(in the rows, 100 means zero)
which system made each run:
W, run 1 (8 x 18):
71, 63, 108, 128, 102, 131, 96, 141, 116, 99, 130, 74, 93, 120, 78, 69, 113, 120
61, 113, 135, 134, 103, 139, 73, 106, 103, 134, 140, 98, 105, 111, 94, 134, 114, 113
109, 110, 123, 121, 112, 107, 88, 39, 70, 139, 124, 99, 101, 92, 118, 143, 94, 92
121, 96, 67, 129, 134, 82, 119, 50, 70, 87, 83, 103, 97, 100, 137, 117, 75, 80
88, 93, 37, 95, 107, 88, 124, 120, 69, 56, 81, 100, 120, 88, 113, 98, 66, 99
102, 85, 65, 77, 76, 126, 99, 160, 104, 86, 101, 129, 128, 59, 96, 90, 88, 105
114, 122, 120, 81, 63, 111, 95, 143, 125, 129, 116, 136, 87, 79, 96, 92, 104, 64
122, 148, 129, 87, 95, 88, 89, 87, 101, 143, 86, 91, 71, 108, 70, 65, 113, 61
W, run 2 (8 x 18):
103, 118, 94, 73, 103, 60, 104, 42, 67, 101, 106, 70, 89, 110, 109, 143, 98, 95
133, 74, 56, 105, 134, 92, 101, 74, 102, 59, 56, 113, 119, 93, 117, 96, 99, 124
69, 81, 84, 75, 72, 77, 139, 146, 110, 52, 103, 111, 110, 98, 118, 114, 83, 110
117, 99, 70, 58, 77, 120, 55, 138, 125, 109, 118, 105, 96, 76, 77, 109, 132, 107
111, 142, 160, 88, 83, 92, 95, 96, 140, 120, 74, 142, 96, 102, 102, 108, 115, 91
124, 102, 121, 68, 94, 57, 108, 58, 93, 111, 101, 55, 65, 117, 80, 76, 113, 93
97, 83, 93, 131, 143, 97, 97, 90, 127, 67, 60, 86, 98, 137, 90, 67, 121, 131
42, 74, 121, 92, 85, 96, 119, 119, 99, 74, 127, 74, 118, 115, 96, 123, 97, 144
R, run 3 (8 x 18):
78, 106, 95, 64, 69, 105, 100, 169, 123, 84, 94, 103, 112, 94, 68, 71, 106, 109
125, 100, 145, 82, 77, 120, 70, 114, 145, 131, 114, 120, 90, 86, 79, 88, 134, 107
96, 122, 154, 110, 99, 84, 93, 65, 121, 129, 118, 83, 62, 137, 95, 116, 126, 85
86, 103, 106, 110, 135, 88, 90, 47, 70, 100, 89, 48, 101, 130, 82, 96, 107, 128
75, 50, 99, 134, 123, 110, 123, 93, 92, 65, 90, 97, 130, 106, 116, 95, 82, 148
87, 51, 65, 100, 82, 113, 107, 132, 97, 79, 150, 101, 106, 80, 126, 135, 92, 114
113, 122, 68, 76, 88, 109, 70, 102, 110, 102, 105, 136, 110, 72, 119, 164, 112, 93
124, 137, 117, 60, 80, 56, 117, 67, 94, 103, 71, 122, 97, 86, 117, 121, 88, 77
K, run 4 (8 x 18):
86, 82, 125, 99, 85, 131, 77, 135, 114, 127, 139, 75, 92, 103, 61, 67, 122, 115
88, 115, 157, 137, 109, 131, 71, 77, 118, 140, 115, 111, 99, 115, 97, 120, 122, 109
84, 104, 126, 119, 113, 84, 110, 40, 57, 120, 122, 67, 93, 116, 112, 129, 86, 98
108, 80, 53, 135, 146, 100, 103, 61, 69, 76, 80, 88, 113, 102, 119, 104, 81, 109
74, 79, 61, 107, 97, 99, 133, 134, 86, 56, 98, 122, 127, 86, 132, 120, 67, 104
126, 87, 53, 71, 71, 118, 85, 138, 100, 103, 124, 127, 108, 54, 108, 116, 96, 86
124, 149, 112, 77, 77, 95, 94, 115, 129, 120, 81, 150, 88, 84, 107, 113, 105, 60
118, 137, 117, 61, 83, 63, 110, 88, 88, 120, 85, 76, 76, 105, 69, 62, 100, 71
R, run 5 (8 x 18):
122, 81, 48, 77, 117, 88, 99, 89, 96, 56, 56, 109, 128, 81, 106, 99, 96, 131
96, 84, 98, 78, 69, 79, 139, 148, 134, 61, 94, 133, 100, 91, 121, 100, 88, 97
127, 107, 78, 44, 73, 90, 72, 129, 127, 106, 116, 91, 74, 88, 74, 102, 134, 89
107, 146, 149, 85, 101, 88, 82, 84, 144, 109, 60, 120, 93, 121, 86, 100, 133, 107
98, 84, 148, 84, 93, 66, 119, 68, 99, 103, 106, 51, 77, 125, 80, 69, 109, 116
91, 64, 88, 134, 137, 111, 83, 92, 125, 78, 100, 72, 93, 134, 90, 86, 133, 139
40, 81, 124, 102, 89, 111, 105, 118, 101, 80, 125, 92, 130, 108, 105, 139, 98, 146
130, 60, 90, 80, 90, 108, 76, 70, 96, 106, 136, 105, 110, 66, 119, 145, 112, 128
X, run 6 (8 x 18):
85, 88, 82, 93, 118, 78, 108, 117, 126, 54, 65, 71, 94, 136, 78, 66, 118, 126
59, 79, 119, 93, 93, 130, 84, 139, 120, 83, 102, 98, 133, 102, 76, 97, 113, 156
100, 81, 148, 89, 72, 122, 80, 101, 127, 129, 146, 113, 99, 87, 104, 133, 124, 120
110, 120, 117, 92, 99, 77, 84, 47, 102, 119, 123, 85, 69, 116, 115, 155, 124, 88
105, 109, 90, 92, 129, 64, 109, 37, 71, 78, 64, 78, 107, 114, 109, 116, 91, 117
107, 47, 78, 95, 108, 84, 129, 99, 102, 48, 79, 99, 122, 94, 115, 83, 85, 139
91, 67, 65, 80, 79, 109, 99, 157, 134, 66, 119, 121, 106, 85, 109, 122, 112, 116
99, 139, 105, 53, 67, 105, 71, 122, 119, 115, 104, 130, 110, 77, 91, 142, 119, 99
M, run 7 (8 x 18):
132, 103, 103, 131, 114, 112, 102, 82, 70, 141, 104, 90, 85, 92, 91, 47, 81, 58
81, 122, 91, 160, 135, 126, 109, 112, 77, 110, 82, 103, 105, 117, 98, 63, 76, 74
78, 85, 99, 130, 105, 140, 107, 120, 54, 116, 112, 93, 133, 79, 87, 65, 62, 104
117, 84, 98, 146, 99, 144, 99, 117, 91, 132, 128, 132, 106, 72, 120, 88, 79, 72
88, 135, 96, 126, 93, 116, 111, 111, 60, 138, 124, 104, 91, 92, 105, 99, 69, 42
125, 128, 82, 116, 118, 121, 89, 84, 53, 135, 77, 106, 118, 74, 89, 67, 71, 71
102, 101, 97, 140, 112, 110, 134, 120, 81, 101, 73, 122, 113, 93, 109, 46, 59, 70
90, 92, 74, 126, 97, 135, 104, 150, 77, 118, 121, 90, 101, 89, 81, 52, 79, 75
D, run 8 (8 x 18):
119, 108, 115, 64, 74, 122, 75, 139, 131, 114, 87, 126, 117, 69, 69, 72, 118, 113
115, 113, 166, 94, 77, 83, 110, 102, 144, 124, 109, 115, 65, 115, 97, 87, 123, 80
97, 112, 126, 96, 112, 79, 86, 65, 98, 117, 103, 46, 69, 138, 67, 76, 129, 105
69, 86, 135, 134, 134, 112, 102, 65, 92, 94, 80, 83, 130, 124, 95, 93, 98, 153
79, 41, 103, 118, 97, 107, 118, 91, 81, 86, 147, 85, 109, 95, 129, 134, 84, 126
101, 96, 45, 116, 115, 124, 66, 101, 97, 99, 132, 107, 97, 92, 122, 162, 116, 96
98, 150, 81, 76, 90, 88, 98, 88, 76, 98, 77, 134, 121, 76, 121, 151, 81, 79
159, 93, 68, 71, 95, 74, 115, 83, 93, 90, 71, 116, 95, 70, 110, 75, 86, 77
E, run 9 (8 x 18):
66, 98, 115, 109, 116, 101, 81, 59, 76, 110, 129, 53, 101, 125, 90, 139, 113, 133
107, 77, 86, 139, 137, 111, 92, 53, 92, 87, 96, 111, 116, 100, 137, 142, 98, 123
83, 88, 60, 94, 93, 76, 126, 99, 84, 65, 117, 104, 99, 96, 143, 158, 79, 92
122, 107, 31, 61, 98, 105, 76, 116, 95, 79, 86, 120, 119, 67, 105, 130, 105, 102
125, 116, 110, 57, 65, 79, 121, 116, 118, 87, 68, 149, 116, 68, 113, 98, 85, 92
136, 102, 99, 46, 73, 68, 103, 107, 115, 100, 93, 82, 70, 93, 70, 61, 115, 86
101, 123, 134, 96, 109, 94, 91, 111, 146, 96, 58, 103, 93, 130, 67, 58, 130, 113
72, 82, 165, 94, 93, 92, 111, 85, 105, 105, 112, 62, 102, 123, 75, 79, 108, 138
K, run 10 (8 x 18):
102, 102, 66, 92, 108, 110, 94, 148, 132, 62, 53, 130, 121, 96, 90, 75, 108, 115
87, 89, 135, 58, 47, 99, 111, 149, 122, 105, 130, 106, 99, 85, 85, 91, 104, 106
138, 109, 121, 97, 102, 114, 57, 83, 133, 140, 116, 98, 69, 104, 81, 96, 144, 89
70, 144, 153, 108, 112, 73, 109, 66, 101, 105, 77, 85, 92, 143, 91, 109, 106, 102
101, 58, 94, 100, 122, 91, 105, 62, 66, 88, 101, 46, 107, 107, 84, 74, 94, 138
83, 59, 87, 148, 127, 122, 108, 116, 128, 63, 98, 120, 112, 113, 129, 115, 102, 128
70, 92, 79, 79, 73, 110, 95, 124, 85, 98, 151, 97, 109, 83, 115, 162, 95, 107
149, 115, 87, 80, 100, 105, 67, 67, 103, 117, 87, 137, 109, 66, 120, 140, 109, 96
M, run 11 (8 x 18):
53, 146, 130, 102, 99, 88, 125, 121, 102, 81, 50, 118, 126, 120, 91, 92, 81, 106
129, 43, 100, 76, 87, 108, 98, 102, 91, 108, 123, 68, 100, 76, 76, 49, 102, 128
94, 110, 111, 148, 115, 121, 89, 123, 154, 104, 105, 133, 76, 128, 117, 117, 124, 80
59, 122, 126, 78, 82, 96, 99, 85, 54, 124, 128, 57, 108, 106, 76, 117, 89, 108
156, 77, 94, 123, 132, 115, 78, 46, 106, 109, 78, 121, 108, 81, 116, 98, 109, 114
58, 103, 92, 125, 101, 71, 152, 117, 90, 66, 103, 96, 87, 129, 130, 113, 70, 76
106, 90, 42, 72, 101, 128, 59, 117, 75, 103, 111, 81, 125, 69, 73, 104, 108, 121
107, 113, 138, 106, 82, 102, 118, 115, 133, 99, 77, 168, 116, 84, 131, 115, 90, 95
D, run 12 (8 x 18):
86, 92, 84, 81, 92, 46, 145, 114, 108, 51, 86, 82, 78, 128, 113, 98, 90, 90
104, 83, 65, 69, 104, 120, 63, 127, 110, 85, 88, 85, 123, 87, 62, 77, 124, 143
89, 99, 160, 97, 74, 108, 109, 118, 149, 98, 102, 148, 113, 96, 118, 124, 108, 118
124, 92, 109, 61, 81, 72, 86, 74, 103, 122, 141, 63, 57, 105, 90, 113, 129, 87
100, 131, 107, 122, 146, 97, 77, 58, 116, 92, 51, 98, 105, 132, 95, 111, 126, 120
77, 70, 121, 78, 87, 71, 143, 79, 75, 68, 95, 83, 124, 97, 112, 104, 69, 139
128, 40, 54, 113, 113, 121, 75, 110, 125, 81, 126, 97, 93, 90, 110, 107, 125, 124
59, 141, 97, 87, 86, 95, 95, 127, 120, 84, 99, 127, 104, 109, 115, 165, 110, 96
E, run 13 (8 x 18):
111, 75, 48, 50, 77, 76, 111, 109, 80, 67, 111, 96, 111, 70, 114, 127, 86, 104
138, 109, 69, 69, 90, 96, 87, 126, 141, 80, 69, 146, 103, 78, 106, 105, 118, 92
106, 128, 135, 37, 58, 68, 116, 114, 115, 100, 85, 105, 98, 92, 82, 90, 100, 96
140, 94, 117, 75, 104, 88, 81, 84, 126, 108, 75, 80, 81, 107, 65, 48, 133, 115
74, 102, 160, 119, 106, 81, 120, 96, 139, 84, 82, 88, 85, 146, 90, 81, 119, 120
73, 69, 117, 101, 112, 106, 81, 77, 95, 101, 132, 49, 97, 123, 79, 112, 125, 146
94, 79, 114, 142, 128, 119, 85, 67, 120, 95, 111, 120, 108, 112, 134, 152, 117, 127
81, 100, 83, 88, 94, 78, 109, 70, 73, 90, 131, 87, 98, 100, 132, 174, 92, 98
X, run 14 (8 x 18):
106, 119, 121, 159, 124, 113, 119, 76, 78, 127, 85, 123, 100, 103, 123, 84, 69, 64
97, 81, 70, 127, 108, 99, 130, 108, 54, 106, 123, 68, 83, 102, 101, 63, 66, 64
100, 104, 50, 151, 130, 142, 88, 130, 88, 101, 89, 122, 113, 93, 106, 82, 84, 77
81, 117, 110, 117, 77, 119, 125, 137, 69, 127, 118, 122, 113, 76, 108, 83, 56, 62
142, 110, 76, 115, 103, 121, 81, 105, 85, 144, 118, 101, 75, 83, 88, 67, 99, 47
85, 149, 104, 145, 118, 101, 115, 110, 90, 115, 76, 112, 87, 124, 102, 74, 82, 49
89, 99, 92, 119, 107, 117, 111, 111, 53, 122, 103, 66, 109, 97, 69, 37, 72, 88
104, 83, 98, 168, 122, 146, 99, 123, 109, 119, 111, 123, 96, 101, 106, 66, 93, 79

runs to name:
run 15 (2 x 18):
120, 107, 101, 124, 137, 137, 54, 68, 111, 113, 73, 126, 129, 88, 99, 113, 122, 132
81, 83, 151, 98, 71, 66, 154, 89, 96, 92, 124, 99, 88, 108, 130, 113, 74, 90
 => X
run 16 (2 x 18):
55, 124, 169, 119, 93, 99, 111, 111, 134, 104, 101, 108, 92, 138, 98, 110, 113, 108
101, 80, 109, 90, 108, 104, 76, 55, 67, 128, 137, 43, 94, 104, 77, 104, 113, 122
 => K
run 17 (2 x 18):
105, 139, 108, 122, 104, 132, 65, 118, 134, 130, 105, 144, 95, 100, 107, 131, 123, 75
88, 134, 144, 76, 80, 71, 122, 64, 57, 130, 101, 77, 101, 99, 90, 96, 76, 85
 => M
run 18 (2 x 18):
59, 73, 73, 118, 117, 86, 135, 113, 86, 48, 91, 82, 116, 122, 116, 100, 78, 122
82, 68, 59, 89, 86, 133, 77, 143, 98, 88, 135, 101, 125, 74, 97, 126, 103, 129
 => W
run 19 (2 x 18):
98, 76, 110, 75, 58, 116, 115, 147, 113, 96, 119, 138, 123, 58, 113, 109, 83, 109
135, 122, 89, 65, 73, 96, 72, 111, 124, 126, 122, 113, 68, 84, 96, 120, 127, 65
 => X
run 20 (2 x 18):
72, 93, 80, 65, 84, 57, 144, 105, 80, 52, 90, 88, 112, 100, 116, 119, 73, 112
139, 72, 55, 66, 97, 112, 75, 116, 118, 76, 83, 118, 122, 66, 92, 92, 114, 129
 => X
run 21 (2 x 18):
91, 113, 120, 112, 83, 89, 140, 129, 129, 83, 84, 157, 102, 98, 135, 113, 78, 76
114, 110, 65, 46, 75, 92, 88, 120, 77, 113, 121, 64, 86, 83, 65, 81, 103, 81
 => X
run 22 (2 x 18):
97, 117, 76, 92, 102, 77, 90, 122, 139, 84, 111, 83, 49, 137, 92, 114, 139, 73
62, 149, 113, 81, 111, 106, 78, 91, 79, 100, 58, 89, 138, 109, 68, 107, 104, 132
 => X
run 23 (2 x 18):
64, 137, 69, 82, 84, 93, 88, 151, 121, 85, 111, 97, 79, 122, 89, 131, 118, 78
110, 123, 136, 48, 80, 101, 72, 83, 98, 121, 78, 105, 131, 76, 68, 101, 113, 134
 => M
run 24 (2 x 18):
52, 141, 99, 96, 120, 94, 90, 93, 88, 76, 55, 97, 137, 121, 90, 123, 100, 136
123, 46, 116, 78, 77, 100, 118, 82, 86, 94, 114, 111, 128, 57, 117, 101, 79, 132
 => D
run 25 (2 x 18):
100, 118, 154, 136, 107, 90, 125, 82, 100, 128, 91, 96, 77, 125, 96, 60, 89, 69
78, 85, 102, 129, 122, 105, 112, 92, 65, 108, 113, 43, 91, 126, 75, 55, 88, 100
 => D
run 26 (2 x 18):
41, 97, 111, 111, 108, 74, 128, 110, 108, 60, 100, 70, 90, 148, 103, 117, 100, 119
94, 70, 77, 84, 105, 127, 57, 93, 93, 97, 124, 77, 124, 86, 85, 131, 125, 153
 => W
run 27 (2 x 18):
140, 61, 71, 77, 77, 106, 98, 110, 121, 84, 112, 139, 109, 56, 129, 123, 100, 109
116, 134, 86, 71, 76, 74, 100, 122, 135, 92, 101, 129, 67, 101, 113, 133, 117, 60
 => K
run 28 (2 x 18):
81, 122, 102, 80, 76, 136, 75, 150, 109, 113, 100, 134, 139, 70, 84, 109, 101, 113
140, 107, 147, 88, 73, 100, 96, 79, 109, 146, 122, 126, 84, 75, 109, 105, 103, 74
 => R
run 29 (2 x 18):
106, 115, 124, 53, 89, 65, 109, 80, 120, 71, 49, 118, 121, 97, 98, 109, 105, 132
128, 53, 100, 65, 83, 62, 116, 99, 131, 72, 111, 75, 71, 109, 95, 76, 119, 113
 => K
run 30 (2 x 18):
156, 85, 94, 80, 103, 63, 98, 55, 130, 87, 93, 100, 66, 103, 116, 107, 126, 96
74, 122, 82, 77, 108, 57, 108, 109, 123, 54, 69, 81, 85, 140, 90, 109, 119, 107
 => K
run 31 (2 x 18):
106, 68, 90, 87, 64, 107, 110, 152, 114, 107, 155, 94, 73, 87, 98, 87, 101, 75
96, 155, 104, 109, 109, 125, 54, 112, 120, 136, 98, 107, 87, 113, 70, 106, 131, 80
 => D
run 32 (2 x 18):
141, 89, 140, 90, 103, 74, 94, 59, 131, 114, 94, 83, 65, 117, 88, 72, 132, 105
66, 101, 116, 122, 124, 79, 108, 88, 118, 76, 93, 62, 75, 158, 88, 94, 123, 119
 => R
run 33 (2 x 18):
116, 66, 104, 130, 122, 85, 143, 77, 97, 68, 66, 120, 112, 100, 135, 75, 69, 107
77, 73, 40, 106, 95, 109, 110, 153, 93, 72, 131, 78, 89, 103, 98, 95, 92, 87
 => M
run 34 (2 x 18):
106, 108, 134, 84, 100, 50, 139, 50, 93, 80, 67, 103, 100, 109, 120, 108, 82, 105
116, 58, 52, 89, 113, 72, 117, 106, 100, 58, 95, 63, 79, 111, 94, 66, 105, 107
 => R
run 35 (2 x 18):
80, 104, 95, 118, 118, 81, 138, 66, 50, 82, 74, 92, 125, 103, 119, 100, 56, 102
128, 38, 51, 108, 104, 111, 117, 116, 87, 76, 106, 102, 110, 71, 114, 68, 79, 107
 => X
run 36 (2 x 18):
112, 106, 126, 146, 121, 130, 70, 71, 96, 151, 130, 92, 79, 110, 96, 103, 116, 82
74, 115, 112, 148, 124, 90, 122, 60, 61, 113, 111, 77, 88, 125, 121, 116, 77, 76
 => X
run 37 (2 x 18):
136, 100, 70, 79, 84, 83, 100, 90, 73, 124, 135, 79, 60, 84, 102, 97, 96, 49
109, 146, 67, 126, 137, 95, 96, 94, 100, 87, 43, 119, 100, 117, 100, 88, 96, 71
 => X
